(in the rows, 100 means zero)
Each path below is one point turned by a fixed rotation once a step. After each direction that follows a path, write how fast that rotation turns it, in degrees per step (0 if it stays still).
Each turn is a multiple of 5 degrees from 10 to 175, or 0.
Each row of a path follows its step; steps can be skipped.

step 1: |  66 | 102 |  89 | 105 | 113 |  98 | 104 |  85 |  99 |  92 | 100 |  94 |  91 |  93 | 103 |  94 |  67 |  80 | 108 | 105 | 101 |  95 |  89 |  82 | 119 |  98 |  91 | 110 |  93 |  86 | 102 | 101 | 108 |  96 |  98 |  92 |  90 |  93 |  86 | 101 | 101 |
step 2: |  80 |  86 | 101 |  89 |  89 | 100 | 106 |  74 | 123 |  93 |  89 |  93 | 109 | 100 |  91 | 105 | 106 | 107 |  89 |  87 | 105 | 113 | 110 | 103 |  84 | 114 | 112 |  97 | 121 | 108 | 104 |  93 |  85 |  95 | 116 | 106 | 108 | 115 |  92 | 107 |  86 |
step 3: |  99 | 107 | 100 | 120 | 105 |  86 |  93 |  98 | 110 | 103 |  95 | 109 | 104 | 105 |  88 |  86 |  96 | 124 | 113 | 109 |  96 |  82 | 113 |  90 | 110 | 113 | 111 | 109 | 100 |  89 | 103 | 134 |  99 | 108 | 104 |  91 |  93 |  89 |  84 | 110 | 116 |
step 4: | 101 |  91 | 104 |  84 |  92 | 112 | 106 | 111 |  98 |  82 |  87 | 114 |  77 | 100 | 111 | 100 | 113 | 104 |  98 |  98 | 122 | 116 | 110 |  90 |  89 | 102 | 117 | 109 |  77 |  90 | 107 | 100 | 108 |  85 | 110 |  92 | 118 | 107 | 100 | 110 |  92 |
step 5: | 102 |  98 | 110 | 116 | 119 |  84 |  84 | 104 | 107 | 121 |  94 | 113 |  92 | 108 | 102 |  82 | 104 | 114 |  86 |  82 | 103 |  96 | 113 |  80 | 115 |  84 | 106 |  83 | 102 | 113 |  99 | 101 |  95 |  99 |  97 | 104 |  92 | 109 | 119 |  88 | 108 |
step 6: | 101 |  71 |  93 | 107 | 105 | 109 | 111 | 102 | 100 |  88 | 109 |  97 |  85 | 102 | 103 |  85 |  82 |  90 | 108 |  88 |  90 |  98 |  85 |  94 | 120 | 104 |  93 | 105 |  89 |  86 |  97 |  88 | 103 |  93 |  84 |  79 | 116 |  98 | 100 | 111 |  78 |
step 7: |  91 |  96 |  87 |  73 | 105 |  84 |  91 |  86 | 119 | 113 |  92 |  94 | 100 |  90 | 110 | 102 |  97 | 100 |  75 |  92 |  97 | 114 |  88 |  89 | 115 |  97 | 109 | 106 | 122 | 100 |  95 | 103 |  94 | 105 | 114 | 118 |  97 | 101 |  94 |  90 |  88 |
step 8: |  96 |  83 | 118 | 108 | 105 |  94 |  85 |  95 | 121 |  80 | 101 | 101 | 119 | 108 |  84 | 101 |  99 | 110 | 122 | 107 |  96 | 101 |  93 | 115 | 123 | 113 |  99 | 110 |  90 |  93 |  95 | 107 |  79 | 106 |  95 |  98 | 103 | 105 |  89 | 115 | 112 |
step 9: | 115 | 115 |  84 |  99 |  89 |  99 |  95 | 101 |  99 |  98 |  81 | 106 | 106 |  76 | 116 |  98 | 113 | 100 |  91 | 108 | 120 | 110 |  93 |  80 |  99 | 107 | 109 | 101 |  85 |  95 | 108 | 108 | 100 | 110 | 124 |  92 | 103 |  98 |  90 | 125 |  89 |
step 10: |  88 | 114 | 109 | 108 | 125 |  98 |  87 | 112 | 109 |  91 |  99 | 119 | 104 | 101 |  83 | 109 | 107 | 103 | 109 |  95 | 109 |  98 | 119 | 102 | 115 |  86 | 123 |  86 |  83 | 100 |  95 |  84 |  91 |  84 | 105 | 105 |  93 | 101 | 106 |  86 |  97 |
step 11: |  96 |  99 |  95 | 122 | 105 |  97 | 118 | 100 |  93 |  95 |  86 |  86 |  95 | 108 | 100 |  86 |  93 |  82 |  97 | 100 | 107 | 114 | 110 |  67 | 110 | 104 |  81 |  86 |  99 |  98 |  99 |  89 | 100 | 114 |  98 |  83 | 116 |  93 | 107 | 115 |  93 |
step 12: |  78 | 105 |  92 | 101 | 107 |  88 |  99 |  84 | 105 | 110 |  93 | 103 |  86 |  91 |  85 | 103 | 100 | 104 | 103 |  85 |  89 |  92 |  91 |  96 |  95 |  91 | 121 | 117 | 116 |  89 |  96 |  90 |  97 |  95 |  98 | 118 | 110 |  95 | 107 |  91 |  65 |
Directions:
|  99 | 103 | 101 |  96 |  99 |  97 |  98 |  95 | 103 |  94 | 104 | 103 |  99 | 106 |  96 |  99 | 100 | 100 |  94 | 101 |  92 | 101 |  97 | 101 |  95 | 100 |  98 | 106 | 100 | 104 |  97 | 103 |  96 | 102 | 103 |  98 |  92 |  98 |  94 | 108 |  97 |
65
| 104 | 102 | 101 | 106 | 100 |  97 | 106 |  98 | 101 | 102 |  98 |  97 | 101 | 103 |  98 |  98 | 108 | 100 | 102 |  97 | 101 |  96 |  99 | 101 | 106 | 104 |  93 | 103 |  97 |  97 | 102 | 102 | 109 | 105 |  95 |  93 |  96 | 102 |  95 | 101 |  96 |
135
|  95 | 100 | 103 |  91 | 104 |  95 | 101 | 101 | 100 | 102 |  97 |  99 |  96 |  92 | 101 | 105 | 102 |  94 | 103 | 100 | 101 | 101 | 102 | 105 | 101 |  93 | 102 | 102 |  98 | 104 |  97 | 106 | 107 |  97 | 104 |  95 |  99 |  99 |  98 |  98 |  96 |
130
|  95 | 109 | 105 | 105 | 106 | 100 | 108 |  98 |  96 |  96 |  98 | 103 | 106 |  99 |  97 | 100 |  97 | 104 | 101 | 100 | 103 | 104 | 104 |  97 |  92 | 103 | 102 |  98 | 103 |  97 | 102 | 103 |  99 | 100 | 105 |  95 | 102 |  99 |  99 |  96 |  96 |
45
| 104 |  95 |  99 | 103 | 104 | 107 | 104 |  96 |  99 |  98 | 105 | 100 | 103 | 104 |  94 | 100 | 106 |  97 | 101 | 101 | 105 |  99 | 101 | 106 | 100 |  96 | 103 | 107 | 101 | 101 |  97 | 101 |  98 |  91 | 101 | 102 | 105 | 105 | 101 | 102 |  95 |
175

step 0: |  99 |  73 |  98 | 108 | 106 |  77 | 102 |  97 |  94 | 116 | 110 |  86 |  92 | 101 |  91 |  91 |  99 |  94 | 106 | 115 | 104 | 104 | 108 |  85 | 107 | 116 |  86 | 118 |  97 | 102 | 117 | 116 |  88 |  73 |  98 | 105 |  95 | 115 |  89 | 106 | 119 |
step 1: | 118 |  76 |  93 | 113 |  87 |  83 | 116 | 112 | 104 | 102 | 121 |  98 |  95 |  87 |  78 |  97 |  86 |  97 |  96 | 116 |  89 |  98 | 121 | 107 |  90 |  88 | 107 |  89 |  92 | 101 | 112 | 110 |  99 |  83 | 112 | 109 | 104 | 111 | 113 |  90 | 105 |
step 2: |  97 |  86 |  87 | 111 | 113 |  93 | 113 |  88 | 105 | 107 | 115 |  95 |  98 | 115 |  88 | 103 |  90 |  87 |  59 | 107 | 101 |  97 | 117 |  81 | 100 |  98 |  84 |  91 |  96 | 105 |  98 | 114 |  91 | 103 | 106 | 112 | 109 | 117 | 103 | 103 | 119 |
step 3: |  83 |  90 |  96 |  97 |  92 |  79 | 116 |  84 |  90 | 115 | 113 |  89 |  82 |  85 |  85 |  97 |  98 |  97 |  94 |  87 | 107 | 104 | 122 |  87 | 102 | 106 | 119 | 102 | 104 | 100 |  98 | 106 | 101 |  84 | 113 | 123 | 111 | 121 | 111 | 110 | 101 |
step 4: | 105 |  82 | 105 |  98 | 101 |  69 |  92 | 106 | 108 | 111 | 114 | 104 |  96 |  94 | 115 | 109 |  90 |  96 |  81 | 116 |  88 |  98 | 109 |  85 |  90 |  96 | 102 |  95 | 117 |  72 | 105 | 100 | 104 |  94 | 107 | 116 | 116 | 118 | 110 | 114 | 111 |
step 5: | 101 |  85 |  95 |  98 | 105 | 101 | 105 |  93 |  86 | 106 | 111 |  93 |  96 |  94 |  94 |  97 | 118 |  96 |  87 |  94 |  94 |  94 | 116 |  71 |  81 |  96 | 108 | 100 | 127 | 100 | 122 | 120 | 105 |  90 | 111 |  94 | 117 | 106 | 103 |  89 | 125 |
step 7: | 117 |  74 |  98 |  83 | 115 |  93 | 113 |  87 | 110 | 102 |  98 |  98 |  87 | 101 | 102 | 114 |  90 | 111 |  91 |  81 |  93 | 100 |  93 |  76 | 108 |  99 |  94 |  96 | 111 |  95 | 111 | 110 |  98 |  97 | 115 | 105 | 139 | 103 | 104 | 104 | 103 |
step 8: | 100 |  70 |  96 |  95 | 115 |  87 | 112 | 100 |  92 | 107 | 121 | 104 |  95 |  93 | 114 |  94 | 106 | 113 | 113 |  94 | 112 |  86 |  99 |  85 |  90 | 102 | 106 | 123 | 101 |  96 | 106 | 130 | 104 |  88 |  96 | 119 | 110 |  92 |  97 | 110 | 110 |
step 9: | 128 |  74 |  87 |  94 |  95 |  80 | 106 | 116 | 100 |  76 | 115 |  92 |  86 |  94 | 101 | 116 | 106 | 116 | 100 |  98 |  83 |  94 | 101 |  85 |  99 |  97 | 112 | 106 |  84 |  97 | 111 | 105 |  95 |  97 | 101 | 101 | 108 | 110 |  94 |  93 | 121 |
step 10: | 126 |  85 |  92 |  98 | 110 | 100 | 128 |  88 | 115 |  99 |  96 |  87 | 100 |  91 | 102 |  92 |  98 |  98 |  88 | 100 | 100 |  74 | 102 |  81 |  96 | 100 |  96 | 109 |  90 | 105 |  97 | 128 |  94 | 111 |  96 | 111 | 106 | 102 | 121 |  90 | 118 |
step 11: | 110 |  92 |  92 | 110 |  99 |  80 | 107 |  88 | 100 | 101 | 121 | 104 |  89 |  88 |  92 | 123 | 105 |  99 | 107 |  92 | 110 |  90 | 103 |  75 | 127 | 102 | 116 | 112 |  99 | 109 |  80 | 113 |  84 |  99 |  97 | 121 | 108 | 106 | 100 |  96 | 112 |
step 12: | 134 |  87 |  92 |  81 |  86 |  75 | 113 |  89 | 114 | 109 | 118 |  89 |  97 |  96 | 109 | 104 | 106 |  91 |  94 | 115 |  83 | 100 | 100 |  88 | 114 | 102 | 100 | 118 | 108 |  95 | 105 | 109 | 100 |  93 |  92 | 108 | 101 | 112 | 116 | 116 |  95 |
Directions:
| 103 | 106 |  97 |  97 | 102 | 106 | 105 |  98 | 102 | 103 | 102 | 104 | 103 |  99 |  90 |  99 |  96 | 105 |  98 |  93 | 104 |  99 | 100 |  94 | 105 |  93 |  97 |  95 | 101 | 100 |  97 |  98 |  95 | 103 | 102 | 104 |  96 | 101 |  99 | 101 |  99 |
85
|  92 |  99 | 103 |  98 |  97 |  99 | 103 | 101 | 101 | 106 |  98 |  98 |  92 |  97 | 102 |  95 | 103 |  97 | 105 |  96 | 106 |  93 |  97 |  98 |  98 | 101 |  96 |  95 | 103 | 108 | 102 | 104 | 102 |  99 |  97 | 101 |  95 | 101 |  97 |  97 | 102 |
140
| 102 | 103 | 102 | 102 |  96 |  98 | 108 | 100 |  95 |  99 | 100 | 104 |  97 |  97 |  98 | 100 |  98 |  96 |  92 | 105 |  99 | 103 |  99 | 100 | 107 | 105 | 101 |  99 |  95 |  99 |  94 | 104 | 109 | 102 |  97 | 103 |  94 | 102 | 102 |  98 | 105 |
40
| 102 | 100 |  93 | 104 |  98 |  97 | 104 | 102 | 103 |  95 | 102 |  96 |  99 | 102 |  97 |  94 |  97 | 104 |  99 | 100 | 102 |  91 | 104 | 104 |  97 | 109 | 101 |  99 | 100 | 103 |  93 |  94 | 101 | 101 |  98 | 100 | 104 |  99 |  97 | 106 | 103 |
45
| 102 | 104 |  99 | 102 | 109 | 103 | 102 |  94 | 103 | 103 |  94 |  93 |  98 | 106 |  98 |  93 | 104 | 101 |  93 | 102 |  94 | 101 |  95 |  97 | 102 | 101 |  98 | 102 | 102 | 102 | 106 | 101 | 103 | 100 |  94 | 100 | 103 | 100 | 100 | 102 | 102 |
140
| 107 |  99 |  98 |  99 |  99 | 100 |  98 | 107 |  96 | 103 | 107 | 105 |  99 |  99 |  98 |  94 | 102 | 104 | 104 | 106 |  97 |  99 |  99 |  98 |  98 | 100 |  98 | 100 | 108 |  94 | 104 |  99 | 105 |  95 |  97 |  98 |  94 | 100 |  95 | 103 | 101 |
90
|  96 |  99 |  99 | 100 | 101 |  97 | 101 | 102 |  92 | 106 |  99 | 104 | 100 | 101 |  99 |  92 |  92 |  93 |  95 |  96 | 101 | 104 |  99 | 103 |  95 |  99 | 104 |  97 | 100 |  96 | 105 |  95 |  97 |  99 | 102 | 100 | 107 | 101 |  98 |  99 | 106 |
20
